In the data rows, the value 128 means zero.
Each row of this table is followed by its label. One hidden rule gives the labels. It looks at one to three of the table's principal directions, none of them among the few with the most spread.
140 142 138 151 116 142 128 109 124 144 145 112 126 113 138 143 130 157 114 130 127 94 127 125 140 136 143 126 112 114 121 133 128 138 142 114 143 119 106 125 120 138 j758
138 163 157 127 159 128 149 97 163 129 169 150 103 103 151 53 157 96 169 83 89 106 142 124 169 112 136 148 192 70 146 125 96 137 137 66 137 155 108 91 135 150 j758
88 98 134 113 163 132 105 149 112 112 94 148 114 128 83 135 110 121 149 116 129 139 111 113 103 135 143 103 115 154 150 102 118 140 94 132 104 164 120 139 133 138 j908
104 80 170 138 143 223 86 132 95 139 68 210 99 84 91 147 143 148 192 82 107 88 30 123 128 156 183 85 58 86 166 109 83 189 34 126 73 162 94 99 74 143 j908
137 100 122 86 146 172 132 115 152 143 95 110 143 118 115 119 108 128 144 128 99 149 83 145 143 154 98 138 167 166 178 140 140 112 146 140 127 127 115 104 140 89 j241
39 126 212 98 227 129 134 122 143 116 113 161 78 116 95 42 127 89 208 76 70 86 105 92 117 116 147 161 189 111 176 78 65 163 82 42 61 165 67 68 135 204 j758
111 109 146 129 124 128 116 145 118 113 107 170 143 141 121 95 162 106 143 114 113 116 114 134 98 120 143 113 117 105 109 112 89 150 74 149 92 147 153 127 128 143 j758
131 141 125 136 115 112 137 133 123 140 132 120 132 142 143 139 132 131 114 142 132 121 139 126 118 115 120 141 121 129 103 126 130 126 134 136 121 102 133 129 118 128 j241
157 101 104 121 97 137 136 147 148 118 116 120 155 145 149 138 129 122 123 146 148 182 120 136 144 130 88 122 129 129 130 161 146 110 128 171 146 125 165 133 131 70 j758
175 195 114 139 118 144 166 81 146 122 162 139 122 89 183 102 153 134 120 109 111 115 152 140 179 134 151 146 141 65 143 153 129 120 163 84 150 113 114 110 120 112 j758
148 130 148 131 154 162 142 99 174 117 130 112 130 110 150 99 127 138 152 111 105 128 109 111 180 148 116 127 149 88 175 149 123 140 135 97 152 146 103 102 144 103 j908
89 59 140 73 191 108 124 190 157 155 89 126 111 166 82 120 97 84 179 118 102 185 104 103 100 104 52 123 197 219 147 86 111 130 120 162 101 177 128 130 139 89 j758
195 150 117 171 80 134 124 109 143 123 179 129 134 123 184 130 153 135 126 130 150 132 156 152 175 115 125 131 112 45 86 175 136 135 141 124 175 119 141 137 105 109 j241
164 176 201 156 110 121 143 81 162 120 215 120 95 100 194 57 172 117 170 99 99 70 139 176 183 117 148 174 147 32 84 166 109 151 153 46 156 123 89 75 97 181 j758
187 148 82 139 93 117 104 128 102 133 149 180 115 118 141 139 157 94 143 112 147 146 143 178 133 105 149 110 102 85 81 136 141 121 124 150 139 128 166 144 87 119 j758
154 139 41 113 99 71 132 149 117 130 115 112 163 177 116 171 110 105 72 175 172 192 170 129 96 107 87 129 134 189 102 129 184 72 160 195 149 91 204 174 162 90 j908
115 97 166 121 164 178 126 128 161 144 112 169 108 120 117 109 127 125 187 98 97 127 84 103 155 126 107 137 165 103 166 126 92 160 92 109 112 160 110 102 123 115 j758
121 120 161 145 116 151 128 127 121 142 116 111 124 122 125 158 120 167 114 137 126 100 101 112 129 148 131 118 93 148 125 129 122 150 128 130 135 129 94 128 126 130 j241
172 151 161 148 86 139 147 97 161 119 168 136 148 123 197 76 184 129 137 121 98 89 122 177 155 126 134 161 129 44 91 168 109 143 126 114 129 97 148 95 106 132 j908
136 181 89 145 69 34 156 149 95 92 162 98 166 165 173 137 154 132 34 174 157 128 220 159 72 109 144 135 87 148 39 126 144 100 163 165 127 81 179 187 135 137 j241
139 153 160 157 83 131 168 111 152 107 166 84 159 117 185 102 159 163 91 138 124 94 148 135 144 142 144 142 125 90 102 168 114 130 148 113 153 127 124 118 138 123 j758
148 184 72 191 55 111 106 130 35 106 162 166 120 86 141 196 162 162 71 123 190 88 186 159 92 125 249 75 6 74 51 127 137 130 112 140 130 129 152 187 68 161 j908
145 144 113 181 80 102 128 148 101 130 159 114 129 131 145 180 137 160 76 144 175 123 170 103 127 120 145 88 69 122 83 130 135 136 138 147 167 136 137 174 121 124 j758
139 145 130 129 123 185 129 107 108 143 154 177 90 49 132 133 148 150 150 79 109 96 116 161 155 148 195 111 120 98 152 130 107 141 131 91 121 162 95 120 74 130 j758
189 161 128 147 37 98 166 96 166 82 187 38 202 147 219 75 167 131 74 172 145 129 171 196 147 133 115 171 140 74 58 217 157 87 180 140 184 86 167 111 150 110 j241
149 170 207 128 140 42 177 108 209 82 202 37 118 170 213 44 131 102 140 151 106 135 175 144 175 112 59 198 174 103 86 169 143 125 198 62 177 97 93 92 160 147 j758
148 114 147 131 134 141 129 106 172 102 159 102 153 123 162 67 145 125 141 119 106 128 139 147 166 137 114 134 166 73 146 157 114 135 135 107 149 140 125 115 142 120 j758
149 153 49 116 84 63 143 139 110 120 144 99 182 158 146 153 137 136 38 175 145 143 195 172 76 122 126 132 119 180 84 126 165 79 175 189 126 72 205 188 142 108 j758
50 88 113 85 142 92 127 171 99 111 59 84 169 177 77 152 90 129 87 176 141 146 121 117 35 136 114 137 120 236 127 98 144 98 112 183 71 101 153 144 160 136 j908
172 174 127 163 100 133 142 96 129 144 144 118 133 115 163 128 155 137 115 124 128 92 125 122 153 128 147 123 99 78 109 140 134 133 141 114 153 105 123 104 120 132 j758
153 173 105 140 110 87 116 123 101 128 180 199 109 121 144 89 180 81 139 98 122 108 183 175 114 85 167 135 142 70 66 110 102 131 120 116 113 131 164 147 98 170 j241
195 148 112 151 64 110 141 104 149 96 143 63 191 150 190 103 154 127 81 165 147 141 142 159 151 141 108 125 100 87 92 183 162 105 158 158 181 90 159 121 156 100 j241
118 147 199 130 202 143 127 85 168 115 151 149 86 105 139 36 139 100 199 77 74 93 117 104 186 126 131 146 178 52 178 113 83 171 115 32 126 155 60 75 140 178 j241
89 105 166 123 155 151 121 141 122 135 99 142 98 123 101 145 108 138 158 119 124 120 87 99 125 137 129 125 110 146 154 112 116 151 99 112 105 140 93 110 117 142 j908
141 165 162 166 112 114 135 117 126 122 181 140 91 107 161 132 148 145 136 112 133 89 148 135 150 120 161 133 94 78 90 137 119 152 134 85 144 131 108 127 95 159 j908
154 84 213 136 150 244 120 67 190 108 119 69 139 72 167 73 124 172 190 101 83 96 36 139 225 197 128 122 122 41 213 191 115 170 119 67 158 147 35 43 119 108 j758
97 158 142 168 113 93 130 144 87 123 147 131 110 131 129 161 134 154 94 135 152 88 168 103 93 113 171 120 77 125 77 105 111 148 117 116 117 127 115 158 113 171 j241
46 69 204 71 239 114 132 143 184 97 77 71 113 169 86 65 63 99 179 135 93 169 91 63 139 145 46 152 198 197 222 100 120 138 122 85 110 147 62 86 199 143 j758
60 85 123 62 226 91 105 147 130 118 99 101 115 146 63 90 74 84 152 124 108 166 139 111 100 128 96 128 196 210 199 72 134 109 138 110 94 141 103 128 164 156 j758
105 77 174 133 149 205 112 110 149 132 78 103 149 120 100 124 109 162 149 126 111 105 52 90 148 168 120 113 123 122 188 140 112 156 91 124 130 149 88 91 156 123 j758
61 127 149 108 170 109 132 140 102 141 95 108 102 135 88 149 91 132 126 139 129 112 112 89 94 132 133 139 118 192 157 86 136 124 126 107 89 104 91 108 131 171 j908
92 129 115 127 159 83 121 162 106 141 109 151 111 159 95 139 119 98 130 127 140 139 149 81 91 94 118 117 132 157 119 77 118 131 106 138 102 133 141 144 138 150 j758
213 219 124 148 100 47 148 94 154 90 255 163 96 111 223 50 196 81 137 98 109 119 225 219 176 91 149 156 146 27 51 154 127 125 185 73 168 116 157 145 95 154 j758
44 115 182 85 198 66 128 139 124 94 92 37 114 165 91 108 67 116 131 160 121 127 120 108 82 143 106 156 126 219 148 95 153 117 147 93 97 100 64 100 164 187 j758
154 108 138 139 123 163 130 104 172 110 115 84 170 136 144 107 124 144 125 140 125 139 103 111 167 153 99 122 139 99 160 167 137 129 129 133 168 135 126 110 170 95 j908
101 107 114 88 142 208 148 100 142 162 65 129 179 107 84 110 127 146 120 120 84 102 66 114 108 159 136 142 194 168 197 126 109 106 114 151 97 138 140 91 170 102 j758
131 158 125 146 104 79 126 127 102 113 155 101 131 141 149 141 131 141 85 154 144 108 171 149 106 124 145 132 85 133 80 124 143 126 152 127 132 91 125 155 120 159 j241
118 129 110 136 118 101 120 155 104 131 128 149 110 139 104 157 122 111 123 131 163 151 143 107 112 109 129 111 114 150 111 114 139 119 118 142 136 143 149 147 130 136 j908
138 111 117 131 119 130 104 137 103 122 98 102 125 134 113 169 99 134 118 149 160 156 107 122 132 147 118 97 72 157 137 132 164 124 131 148 148 116 108 134 128 119 j241
112 127 175 127 163 157 119 101 144 125 128 142 110 110 121 82 136 119 180 97 95 89 96 130 142 131 148 145 149 82 146 127 100 153 102 81 110 145 94 84 123 164 j758
81 132 116 127 140 86 125 155 83 112 96 101 125 150 104 184 92 156 77 164 154 128 149 99 77 138 141 112 63 196 124 92 149 126 131 144 101 96 114 166 133 147 j908
73 90 81 102 128 133 104 153 71 117 69 103 162 133 66 188 87 160 71 163 157 140 123 126 58 160 156 97 86 220 153 103 154 102 117 181 94 117 140 170 142 128 j758
194 168 90 140 89 102 137 115 132 125 148 119 132 145 175 153 130 122 109 155 152 157 155 158 150 114 104 148 104 104 85 161 170 108 165 142 160 77 149 140 113 98 j241
103 184 156 118 116 75 156 110 117 95 179 118 107 119 151 87 141 113 118 131 125 98 173 171 110 118 165 184 143 124 88 138 132 106 157 75 116 103 120 113 124 193 j758
26 111 188 95 202 97 122 151 113 108 93 130 86 140 66 94 100 93 175 111 115 114 106 90 81 121 143 142 146 177 152 77 106 138 89 84 73 157 86 93 146 201 j908
155 131 22 89 91 91 156 159 119 125 141 79 153 138 144 211 80 156 43 186 174 220 198 165 114 136 88 137 138 234 125 153 202 53 219 190 156 89 172 207 125 38 j758
170 149 147 119 130 120 150 107 174 109 161 130 122 127 180 74 147 105 152 118 102 146 137 156 178 125 96 156 162 86 131 157 127 129 154 100 149 119 123 108 130 111 j758
165 157 179 144 112 55 170 124 190 82 182 21 124 170 210 98 112 121 115 171 148 169 166 123 186 125 52 164 126 119 96 182 173 116 199 93 203 94 96 108 158 113 j758
91 105 176 123 126 119 126 139 128 104 137 114 131 127 122 86 142 119 139 121 119 110 119 141 112 136 142 128 132 130 121 128 106 137 109 116 115 151 120 110 133 165 j758
71 74 175 95 182 149 135 148 156 136 87 95 114 143 98 127 80 134 158 137 115 151 80 78 138 144 74 142 160 187 197 115 126 135 120 113 110 131 84 94 149 122 j908
196 192 138 199 57 30 130 134 119 90 231 85 90 150 213 160 140 129 99 160 198 142 213 157 166 96 124 131 42 69 12 173 177 130 183 102 209 93 125 163 91 150 j758
141 111 117 138 95 126 137 131 142 118 116 70 193 152 145 138 133 165 69 164 128 123 133 131 109 150 111 113 111 151 113 146 135 122 142 178 145 116 154 153 161 93 j758
144 125 120 140 90 85 109 138 103 87 133 86 155 153 149 138 130 134 87 165 156 138 151 167 105 140 132 111 60 134 82 142 157 123 138 157 140 95 140 157 126 138 j241
Here are more rows. What is the label of each one?
65 90 163 104 199 119 88 148 106 114 98 142 82 129 70 103 97 84 192 103 128 141 103 103 114 122 134 114 133 145 166 85 115 146 87 92 94 161 80 103 125 183 j241
78 56 188 65 237 163 116 162 178 160 74 188 74 138 63 65 109 54 255 66 64 167 51 87 138 103 63 136 236 161 194 81 71 161 75 108 84 216 92 75 139 114 j241
107 162 85 145 82 34 156 161 106 128 148 96 175 186 123 141 143 119 35 175 166 128 211 101 56 89 120 135 144 184 53 107 135 88 151 179 137 110 202 181 181 144 j758
164 141 28 121 131 150 121 134 97 172 109 157 111 106 108 222 92 147 102 132 159 177 145 110 141 126 124 98 114 166 164 112 170 100 160 160 141 113 140 174 102 65 j758
123 169 81 136 99 99 136 136 86 158 175 157 104 108 110 162 134 124 97 120 158 119 189 138 100 95 168 137 153 151 84 113 132 97 156 126 135 142 153 164 110 150 j241
103 102 134 126 147 161 111 140 123 156 110 185 112 119 90 120 141 104 178 94 121 117 94 106 118 108 142 122 155 105 143 108 97 142 73 127 96 162 145 103 113 143 j908
117 135 141 123 161 161 124 106 135 150 113 183 119 107 98 84 155 102 173 80 88 88 97 114 125 118 158 128 173 94 149 104 86 144 89 107 104 168 130 94 138 152 j758
148 131 112 115 94 163 154 115 155 141 137 177 167 115 147 87 183 119 133 107 92 109 119 169 119 120 143 154 186 92 114 151 94 115 110 153 105 140 195 115 125 100 j908
119 125 75 125 120 79 110 154 92 130 115 128 151 157 95 153 125 113 82 149 152 144 163 124 76 114 130 99 114 178 105 94 143 107 129 178 121 120 176 175 149 135 j758
120 132 192 95 192 129 152 87 201 106 154 80 114 125 153 40 109 112 172 116 74 128 122 131 185 142 82 182 214 114 185 146 122 132 169 51 144 127 68 76 164 142 j241
75 73 221 139 176 217 103 128 135 136 86 153 76 92 87 141 102 163 206 91 109 94 30 76 160 162 145 109 97 110 193 122 90 192 63 79 109 181 42 79 108 150 j908
160 162 106 117 162 108 124 100 131 124 149 124 101 108 142 113 117 109 137 115 118 140 150 140 166 132 128 122 131 115 161 117 154 119 169 90 146 107 101 124 122 135 j758
179 102 121 154 90 222 125 119 163 162 110 215 147 111 129 125 177 123 177 88 118 128 64 115 167 119 124 113 153 46 136 164 90 150 63 163 142 180 184 104 123 71 j908
98 96 111 96 148 175 117 134 108 148 71 139 135 112 74 145 105 129 139 119 121 137 85 117 103 145 138 116 145 177 169 113 124 117 108 150 102 153 117 119 136 112 j241
87 88 163 114 192 167 100 128 133 131 86 140 89 123 74 129 82 119 182 112 127 147 76 73 156 142 107 118 140 143 205 109 125 149 97 92 124 154 73 99 146 147 j241
151 104 87 91 125 108 134 150 149 113 120 92 135 151 137 155 86 115 122 162 155 218 139 148 143 131 64 140 145 182 143 157 183 86 171 160 153 108 146 146 134 65 j758
132 111 94 110 163 147 118 114 141 147 85 123 165 140 97 110 121 116 124 125 104 133 111 102 122 133 108 110 167 143 176 104 124 121 121 153 122 131 144 125 171 107 j758
144 93 63 99 88 139 140 154 127 130 108 94 181 136 125 161 112 141 72 162 153 192 141 146 115 146 95 112 148 197 144 152 159 80 160 200 147 127 173 166 148 53 j241
82 86 99 108 134 150 119 160 108 151 61 166 162 151 71 160 125 136 113 137 123 126 95 102 63 128 130 115 131 182 143 93 109 125 75 192 71 131 182 146 144 114 j908
153 149 129 134 127 127 123 103 132 104 150 113 119 107 142 104 130 114 142 115 136 134 138 147 157 134 146 125 126 91 129 151 143 121 144 98 159 142 108 114 129 136 j241
94 114 63 131 64 110 116 167 47 112 102 107 178 128 96 196 125 164 32 167 182 130 162 149 40 146 186 83 60 201 88 117 146 94 122 205 108 125 173 195 125 126 j241
48 86 204 85 217 168 145 122 177 131 104 126 116 121 98 59 109 128 185 99 61 103 86 90 134 142 106 165 219 145 211 103 73 153 103 73 78 159 76 78 155 151 j908
118 131 140 130 153 124 132 137 139 129 129 144 98 136 128 139 110 124 154 123 133 145 133 101 142 112 109 143 137 121 133 124 124 140 122 107 126 134 111 129 121 124 j758
150 131 54 167 99 153 100 143 76 164 114 192 130 111 94 210 136 154 92 119 166 126 141 96 112 119 169 65 78 122 122 102 126 135 100 177 135 149 169 189 112 106 j758
119 118 96 120 115 146 131 142 112 150 114 149 150 121 108 147 139 140 108 123 121 119 132 135 92 124 147 118 144 153 118 115 109 121 119 165 107 149 157 153 124 106 j241
155 152 124 142 132 151 106 117 104 151 148 204 67 89 134 147 144 115 182 87 127 112 115 151 154 111 166 125 98 69 118 120 122 151 108 96 114 127 113 115 58 147 j908
154 189 110 150 66 66 133 132 89 126 196 178 110 124 152 116 184 95 110 116 144 103 192 188 96 85 176 142 120 100 22 127 119 115 139 130 132 129 176 156 97 172 j241
125 167 101 128 135 13 119 158 102 102 196 154 89 162 145 103 136 63 123 132 159 166 234 150 110 67 118 145 144 119 66 99 136 111 151 107 125 108 156 172 111 179 j241
127 111 86 118 105 147 124 132 109 138 114 98 151 119 106 187 98 170 78 156 151 142 129 135 113 155 132 113 113 191 144 137 160 101 156 164 142 119 137 163 136 98 j758
83 128 212 110 174 110 124 107 129 106 131 55 84 129 131 100 78 131 151 148 121 114 106 122 155 155 106 166 113 155 166 127 151 138 160 48 127 81 20 74 131 198 j241
80 162 80 86 149 6 137 165 84 102 137 102 115 166 100 139 97 88 78 162 155 165 212 144 51 100 128 145 136 232 92 80 167 75 174 139 101 95 153 177 145 166 j758
